In the rows, zero is written as 100.
The rows of D fall into 4 groups, and each row is roughly a mix of its group's hidden directions; some rows fit no group.
D, 131 rows:
91 124 64 102 117 94 134 100 69 61 60 104 104 103 78
67 72 96 159 93 118 122 87 101 88 77 115 124 95 114
125 107 82 44 115 74 108 90 126 102 89 89 113 109 141
76 118 96 129 113 152 100 84 87 110 91 75 127 118 67
108 124 67 109 120 84 147 94 58 65 88 106 99 99 89
77 124 96 108 105 122 85 155 112 105 119 109 75 124 64
79 93 141 71 105 80 120 96 122 95 120 78 123 100 52
131 118 68 108 51 117 87 94 63 100 83 123 100 77 95
78 85 110 97 138 103 139 81 132 115 112 57 119 113 114
89 100 121 73 141 85 137 75 106 107 113 72 141 97 87
131 129 106 97 119 106 43 96 62 97 108 110 80 121 108
130 98 91 92 80 98 95 68 56 96 82 76 63 67 87
90 127 67 64 85 95 106 127 110 74 59 99 91 108 65
79 111 82 74 84 127 90 141 150 123 90 88 94 112 82
123 116 91 110 72 104 71 91 50 84 80 136 103 78 81
114 105 100 97 100 76 103 114 111 94 116 156 145 111 138
112 103 118 102 154 87 107 104 96 122 153 96 97 113 131
94 94 85 126 58 119 109 68 77 74 61 84 96 91 71
114 103 121 69 147 65 116 101 112 109 142 94 110 111 123
131 125 116 82 126 76 119 89 79 97 157 95 113 117 95
119 123 123 80 122 111 96 72 76 120 137 66 117 104 68
71 89 99 144 103 149 71 114 100 124 87 90 72 97 91
133 101 104 101 91 63 111 87 79 80 119 146 131 94 130
120 110 113 96 124 84 130 76 94 100 143 106 150 117 120
100 109 85 93 113 65 124 106 87 67 78 148 139 95 113
120 78 130 110 71 81 101 109 110 116 162 109 78 91 112
87 116 95 90 101 134 54 141 105 132 91 104 74 93 74
84 67 108 88 96 50 123 114 113 77 74 122 85 67 108
128 109 102 68 92 46 125 96 89 69 112 130 121 94 102
130 116 117 94 85 77 87 77 49 70 113 104 85 96 65
65 70 92 156 105 118 113 96 106 94 71 117 115 97 128
104 95 84 80 131 77 121 88 125 90 81 103 127 118 155
118 117 86 136 137 116 114 84 67 109 129 110 119 118 135
72 88 99 127 64 131 74 116 99 101 68 101 74 85 64
92 75 130 96 123 86 98 110 140 128 134 112 120 103 141
122 103 81 94 121 76 143 56 71 75 87 80 109 96 118
126 97 65 63 76 95 110 74 112 105 62 88 116 80 132
110 109 58 67 87 111 79 116 130 111 59 95 82 107 131
124 133 111 83 127 101 86 106 87 119 143 123 142 114 104
117 125 110 84 135 80 127 81 91 84 138 85 125 137 100
133 122 110 97 101 65 106 86 67 65 130 130 122 119 101
120 87 118 131 62 93 98 70 55 89 112 122 108 69 89
111 121 114 60 110 123 79 89 103 139 119 66 120 96 68
84 83 104 87 47 90 86 113 121 81 63 101 75 85 68
78 113 110 106 95 99 62 139 90 77 78 129 74 105 59
137 115 102 72 67 98 77 111 76 125 125 106 80 67 76
102 100 87 64 63 107 118 105 128 113 99 56 72 89 69
82 105 105 110 165 87 117 121 92 108 113 130 129 98 118
97 80 79 94 106 80 125 88 125 87 65 114 128 100 155
108 144 93 88 148 96 111 124 83 101 135 115 116 128 92
137 136 100 86 123 96 99 99 73 112 149 118 129 113 105
83 105 75 95 88 129 65 140 114 116 66 101 61 93 90
97 122 62 105 110 93 144 94 66 64 70 99 100 97 77
62 106 95 101 111 124 95 146 151 114 100 101 105 129 94
109 99 70 64 75 100 78 123 139 108 67 97 73 100 128
110 78 84 74 56 95 81 105 136 109 67 93 74 84 126
103 74 136 102 75 113 55 97 133 134 125 94 97 100 117
82 84 107 87 133 91 148 79 131 107 108 60 124 108 110
110 101 58 111 58 117 97 87 92 86 48 117 113 89 117
92 75 133 112 76 125 50 93 134 122 109 84 88 115 112
85 111 91 81 100 133 60 144 126 140 89 107 96 93 91
124 96 111 108 115 72 137 62 80 84 128 107 135 104 128
118 92 101 40 92 80 98 106 144 126 105 82 96 90 123
105 124 115 96 115 93 132 76 80 82 132 89 142 122 66
74 113 116 139 120 137 104 90 83 101 120 78 114 123 59
98 103 104 110 56 126 72 113 81 113 97 102 75 73 50
126 71 118 105 50 103 92 62 113 113 123 72 85 98 118
94 69 103 108 41 74 106 104 113 69 77 115 77 83 94
132 119 89 88 73 66 97 112 86 72 110 154 114 105 115
95 122 63 118 113 95 147 97 67 62 80 96 90 107 81
99 100 129 85 124 58 138 86 94 75 135 82 100 108 73
110 122 67 100 110 99 135 76 63 67 74 72 84 106 83
118 108 90 60 96 90 83 137 140 125 123 101 74 111 126
112 127 97 98 87 95 62 144 84 92 109 154 91 105 89
133 108 101 39 82 68 74 102 125 98 98 106 101 106 120
64 91 90 92 77 103 112 127 161 86 78 91 97 124 93
100 70 139 105 92 95 71 101 131 127 128 123 122 97 135
118 117 100 110 121 101 124 60 52 96 111 102 147 90 92
110 84 128 111 64 87 90 70 62 89 96 117 112 60 73
109 118 108 81 150 83 128 83 101 97 129 87 137 128 112
119 95 102 105 106 69 147 58 89 70 118 94 125 116 122
92 109 107 72 149 87 140 83 107 105 113 74 140 108 94
135 90 109 98 92 68 116 48 65 77 102 101 117 85 119
104 89 124 130 100 94 125 57 59 91 118 101 132 80 81
105 71 137 108 108 90 76 94 125 122 130 117 121 106 147
101 98 106 98 152 73 129 91 112 91 119 98 121 129 142
96 83 108 124 112 84 143 55 85 68 101 64 93 113 102
113 98 75 97 66 85 135 64 82 62 64 91 109 90 92
105 98 112 145 94 110 107 64 46 85 104 113 122 84 83
91 110 74 134 117 109 141 79 61 70 79 82 92 105 84
84 111 70 102 66 116 135 116 95 92 85 83 81 84 48
92 64 123 85 55 61 106 111 129 84 98 104 74 79 92
130 108 123 93 115 82 119 57 67 98 141 88 128 99 93
99 106 94 148 85 148 79 102 64 123 109 106 88 84 81
62 105 95 135 127 131 111 86 105 82 74 82 125 136 88
120 119 99 129 142 115 109 91 65 116 146 104 109 116 121
125 129 72 84 122 90 110 70 58 70 73 81 89 110 97
131 103 83 86 48 101 100 65 83 82 81 69 78 94 84
117 118 98 77 132 89 138 68 80 102 113 89 151 95 98
81 84 72 101 77 115 102 109 119 94 51 71 53 93 97
103 105 88 84 89 116 43 128 100 124 67 128 89 75 106
119 103 104 95 109 74 134 84 104 91 132 121 151 116 133
92 119 90 81 154 109 117 115 127 121 121 76 109 133 117
135 127 94 64 104 96 73 130 108 129 139 115 88 106 117
100 121 63 79 102 77 149 114 84 71 77 115 111 86 77
86 104 91 81 91 123 45 118 115 111 48 100 83 95 91
101 123 115 109 99 89 77 117 54 77 103 139 101 94 54
89 99 111 142 146 98 87 95 78 85 100 131 119 125 133
133 112 111 87 117 88 111 82 81 120 145 118 146 91 118
68 79 134 133 83 101 89 125 92 96 108 115 75 80 56
110 122 72 105 67 117 96 91 67 74 69 87 74 100 60
128 100 103 111 78 65 116 74 56 56 106 108 81 94 90
115 122 98 117 82 107 66 102 48 85 88 139 101 87 73
117 100 102 84 130 103 129 69 110 131 131 69 133 102 126
81 104 114 72 117 96 80 152 138 129 115 126 110 98 97
97 134 90 66 104 114 56 137 100 104 80 106 81 108 64
101 109 118 105 92 131 35 117 106 118 112 93 67 121 89
106 107 92 74 66 82 67 142 113 88 84 131 64 96 91
56 98 107 109 120 118 95 137 149 110 99 108 119 131 103
100 86 81 125 77 92 98 102 75 68 64 106 44 85 101
133 95 81 69 76 55 116 95 105 78 87 127 107 89 136
105 113 110 80 155 82 127 86 105 100 128 87 136 125 115
79 102 76 99 118 74 168 120 111 79 98 114 117 98 99
68 117 80 108 82 123 88 131 103 81 59 109 91 107 55
103 67 117 89 82 95 97 103 148 132 126 75 78 96 131
122 76 89 107 57 75 133 104 120 100 124 122 95 85 140
112 91 82 75 65 67 140 77 108 69 72 101 120 87 106
88 74 86 110 102 111 129 90 146 114 98 64 91 115 144
104 92 93 111 126 113 142 57 101 116 112 65 134 105 126
118 100 110 56 130 49 120 100 118 89 120 104 111 110 128
97 116 91 78 90 121 51 145 117 130 88 129 101 90 96

One row of each group comes first, with its name. Which group is each row after those in?
125 131 75 54 128 108 89 117 118 131 111 92 107 116 127 -> <71>
125 113 89 107 64 129 72 104 66 131 110 109 88 65 78 -> <2>
115 96 105 113 102 66 146 64 84 62 121 100 118 117 116 -> <92>
83 101 122 99 93 120 47 143 123 126 112 127 100 103 89 -> <137>

120 118 127 86 128 101 108 67 77 115 143 77 131 107 81 -> <92>
107 112 88 94 76 120 40 118 85 102 65 123 77 90 91 -> <71>
73 120 66 94 118 98 153 131 101 86 87 96 95 95 67 -> <137>
81 118 83 81 97 136 83 142 135 133 98 86 84 107 76 -> <92>
108 82 73 81 53 97 87 103 129 97 57 99 75 87 126 -> <71>
123 73 99 135 62 112 110 56 84 112 110 93 105 77 130 -> <71>
84 111 92 134 144 124 131 72 77 95 96 83 133 117 99 -> <71>
98 75 97 102 102 100 70 125 123 124 93 100 46 88 141 -> <2>
66 67 133 112 87 76 93 133 114 90 96 125 75 71 80 -> <2>
123 77 123 96 116 77 116 75 105 124 140 98 118 86 145 -> <137>
124 128 118 90 132 101 90 92 76 120 147 114 139 108 100 -> <92>
96 85 91 103 105 64 154 92 104 77 94 126 139 88 124 -> <137>
